rotation ticks, each row followed by its count of ticks:
The counts run from 0 to 125.
[144  85 167 149 179 148 114 147 150 169 127 149 113 111 137 103 132  65
 112 171 123 187 125 124 129 125 172 134  99 125 167 100  96 114 132 166
 115 127  78 107 161 157 161 119 166 145 147 128 128 122 140 146 132] | 24
[134 143 107 115  85 123 179  90 151  77 178  94 161  98 136 100  94 148
 115  91 121 125 139 141 122 107  95 107 150 166 109 118 142 143  90 102
 109 136  90 128 132 104 190 126 108 116 135 156 154 162  82 103 106] | 86
[129 151  87 145 174 120 150 110 136 131 109  79 113 130 141 119 134 121
 122 151 109 171 113 123 113 168 119 150 141 101 100  94  97 133 141 134
 122 227 114 162 131 112  97 152 120  85 140 123 186 117 143  84 120] | 11
[146 185 105 138 137 149 114 114 137 124 174 120 139  94 175  62 144 107
 106  97 123 124 147 100 154 138 141 162 120 111 176 129 119 138 147 122
 135  90  81 102 143 182 159  86 116 104 115 144 122 124 113 157 116] | 104
[108 110 118 136 152 149 126 131 159 139  99  81 155 145 132  71 121  80
  47 102 148 145 108  87 119 127 109 186 123 132 138 108 116  87 115 129
 146 141  59 110 152 148 118 119 131 150 130 108 156  99 113 166 104] | 124
[143  94 167 129 171 147 127 151 127 167 112 158  70 140 137 134 150  67
 102 177 133 154 100 135 117 130 155 136  70 117 130  98 120 108 129 184
  89 139 126 142 127 151 149  94 142 140 121 140 144  90 149  99 112] | 23
[ 95 156 145 123  91 140 112 120 130  85 127 152 141 124 174 131 121 160
 111 127 142 135 103 101 101  99 120 117 116 185 159 138 168 109 117 116
 131  76 163 133 140 166 145  95  83 120 125 141 104  87 155 121  89] | 75
[159 159 168 110 116 116 136 137  78 110 143 101  82 173 117  79 126 132
 153 157 166  84 120 145 108 166 118 119 171 132 103 147 152 140 109 112
 108 157 142 152 125 124 144 101 118  91  78 162 188 150 131 129 127] | 2
[137 136 126 129  75 109 169 122  87 137 185 142 106 110 126 128 128 152
 147 153 127 126 105 160 135 110 102  75 111 134 122 111 110 138 101 118
 137  94 154 152 156 137 163 150  83  68  93 169 139 124 147  83  99] | 58
[149 114 117 147 111 123 155 110 180 105 159  99 183 104 127  80 101 128
 112 107 123 145 161 128 124 116 100 108 123 164 124  96 112 125 107 125
  97 100  48 112 153 103 185 155 130 118 148 154 128 156  90 143 115] | 85
[159 126 105  99 125 118 155 118  98  88 112 129 108 134 159 152 139 152
 169 153  88 175 141 150  86 178 162 111 132 143 147 103 154 157 116 159
 135 133 162 163 133 152 170 154 109 110 158 162 160 146 125  94 119] | 14
[169 170  99 139 120 117 146 125 124 113 170 110 153 108 135  61 138 117
  92  83 131 112 131 131 162 101 122 157 148  88 194 136 113 174 138 115
 172 125  95  92 143 141 135 116 103 129 124 150 120 140 120 174 135] | 105
[132 113 117 174 126  65 159 119  96 110 110 108 108 140 103  98 115 142
 118 120 112  92 124  98 121  51  88 130 141  79 122 104  91 155 140 134
 143 147 121 100 107 111 160 174  81 148 112 148  99  91 140 118 130] | 49
[ 90 107  84 129 119 138 127 144 120 180 153 130 167 109 170 169 148 143
 110 155 128 172 140 117  86 158 122 146 117 143 131  97 138 129 120 130
 160 115 140 195 164 166 121 165 101  74 158 142 141 106 128 103 112] | 55
[159 118 204 125 142 129 126 161 115 123  99 117 103 167 122  62 141 100
 116 154 155 138 126 126 141  97 148 138 118 144 168 135 143 122 130 158
 127 104  96  74 139 164 169 100 135 194 149 170 121 147 114 180 152] | 121
[ 94 132  96 142 123 145 143 110 127 114 145 114 166  90 118  80 119 127
 100 114  99 160  91 122 144 131 105 124 119 134 167 113  95 123 102  80
 149 164  62 103 184 148 134 139 158 149  97  95 156 103 156 149  83] | 28
[124 102 138 128 120 139 118 162  78 103 138  71 179 142 111  76 121 138
 115 110 115  93 170 134 101 147 106 131 153 145 134 117 151 143 106 115
 129 108  93 119 169 158 200 161 131 151 104 168 142 120  94 199 147] | 45
[118 177 168 151  97  83 128 115 144 139 151 107 141 139 132  70 131 156
 178 147 170 122 140 117 184 129 115  93 174 181 133 115 114  99 116  90
 127 139  73 122 154 127 116 132 137  67 115 134 179 147 143 144 121] | 0
[142 135 183 144 122 107 117 176  62 123 179 129  93 113 127 111 140 101
 147 171 135 123 142 156 145 122 133 106 138  93 162 144 110 173 122 113
 137 115 135 106 157 138 146 137 135 159 104 190 124 127 137 131 180] | 61
[136 150 125 136 115 110 110 132  87 131 103 134 146 108 174 112 163 150
 146 145 128 182 163 112 174 139 153 124 125 165 199 109 132 136 133 139
 157  75 111 119 161 202 145 128 106 105 152 138 134 132 133 137 127] | 16
[ 85 136 143 152 133 144 112 142 129  83 127 151 145 123 199 145 118 135
 150 157 106 180 135 106  77 160 169 116 147 164 174 119 141 145 116  89
 148 147 101 134 165 150 105 130 165 163 129 120 133 118 155 128 154] | 72
[158 159 151 127  98 104 156 142 138 157 176 102  96 161 106 142 107 132
 129 161 153 142 110 174 117 163 101 117 126 108 105 118 111 147 114 135
 148 171 124 183 155  91 103 164 120  78 120 173 181 156 119 122 126] | 98
[112 176 106 123 109 109 163  83 134  83 172  83 134  96 176 106 110 126
 114 107 126 136 135 109 115 124  99 128 175 147 102 104 132 116 109  90
 109 171  98 129 119 127 158  91 123 101 102 120 178 129  94  91 117] | 87
[148 126  90 149 157 106 139 115 158 161 115  84 148 108 145  60 133 106
  89 100 150 141 147  93 166  99 103 185 143 102 124  97  98 129 162 153
 140 152  68 103 138 142 140 141 104 107 156 133 132 115 114 164 125] | 8
[117 136  94 141 133 140 152 103 180 160 177 154 138  85 164 120 103  94
  73 141 109 156  94 109 106  63 115 135  88 105 125 100  96 142 127 141
  98 152 121 120 154 127 123 111 112 113 140 121 111  98 144  81  97] | 67
[143  97  99 148 131 155 136 152 143 145 151 137 148 133 100 106 115  96
  57 114 118 135 100 121  89  99 131 151  77  84 160 112  90 161 128 152
 145 107 110 110 164 130 139 166 107 168 126 182  78  99 130 182 141] | 65
[160 164 118 119 118 162 122 117 112 140 185 137 127  97 187  88 147 100
 120 112 121 126 152 127 131 158 159 154  92 130 163 121 149 139 141 147
 121 105 124 126 128 173 193  70 109  83 123 175 145 122 111 120 129] | 103
[112 121 140 123 109 142 140 154 115  66 123 133 173 143 149 130 118 166
 150 127 106 159 128 127  90 152 163  91 111 175 198 145 161 163 126 106
 154 101 119 125 180 139 128 142 130 164 126 137 112 130 152 149 136] | 73
[132 170 124 173 162 105 133 127 149 103 121 120  86 133 151  96 128 113
 111 146 128 146  94  74 115 107 148 163 122  82 153 100  96 160 163 133
 145 199 113 118 121 112  69 125 123 117 112 108 123  81 180 133 138] | 108
[131 134 136 114  79 156 133 132 126  72 134 151 152 152 148 151 101 166
 132 126 110 139  96 127  77 123 138 100 118 194 184 154 186 141 110 107
 145  79 164 150 162 151 149 128  96 137 147 162 108 125 145 132 109] | 74
[170  98 144  90 137 136 145 147 138 133 107  97 123 176 103  86 124  85
  68 112 143 114  98 137 116 101 129 157 143 138 138 153 161 122 114 150
 129 125 128 107 117 151 166 105 111 185 153 179 139 146  84 163 143] | 122
[129 119 123 151 118  95 149 110 161 115 170 141 115  90 135 125  96 113
 124 158  96 176 101 142 128  74 126  98 137 115 141 120 101 171 123 111
 138 199 100  99 165  94 121 168 155 150 144 124 133 157 141 125 126] | 69
[158 159 141 152 107  89 163 143 157 180 159  98 126 154 113 130 128 140
 129 144 188 148 118 147 150 127 100 119 143 102 121 119  97 144 127 124
 174 145  86 169 168  97  77 169 121  98 142 146 161 151 126 145 134] | 97
[133 136 124 118 105  95 161 121 173 192 149 125 135 144 191 142 121 131
 104 130 187 136 138  93 131 100  98 165 139 150 128  96 157 101 139 147
 179 112 135 173 134 157 121 116  78  77 169 135 150 133  87  96 103] | 95
[129 169 130 163 121  86 130 126 164 204 147 108 144 137 154 129 132 141
 119 138 199 167 130 100 151 108  99 145 140 122 127  96 108 101 143 147
 169 132  82 167 148 119  98 140 121  79 166 129 149 124 113 135 124] | 96
[115  62 115 129 156  84 138 165 105 152 103 110 144 137 144 169 133 126
 137 150 118 184 162 120 102 121 140 142 143 117 150 127 149 167 137 144
 186 160 141 146 161 130 137 206 133 167 183 155 132 140  97 141 162] | 53
[165 175  99 108 112 126 157 109 135  97 170 108 103 132 139  88 115 101
  77  82 113  96  77 134 133 109 107 160 138  76 156 139 125 174 148 119
 160 160 152 114 136 129 130 128  70 122  99 173 134 132 130 144 117] | 106
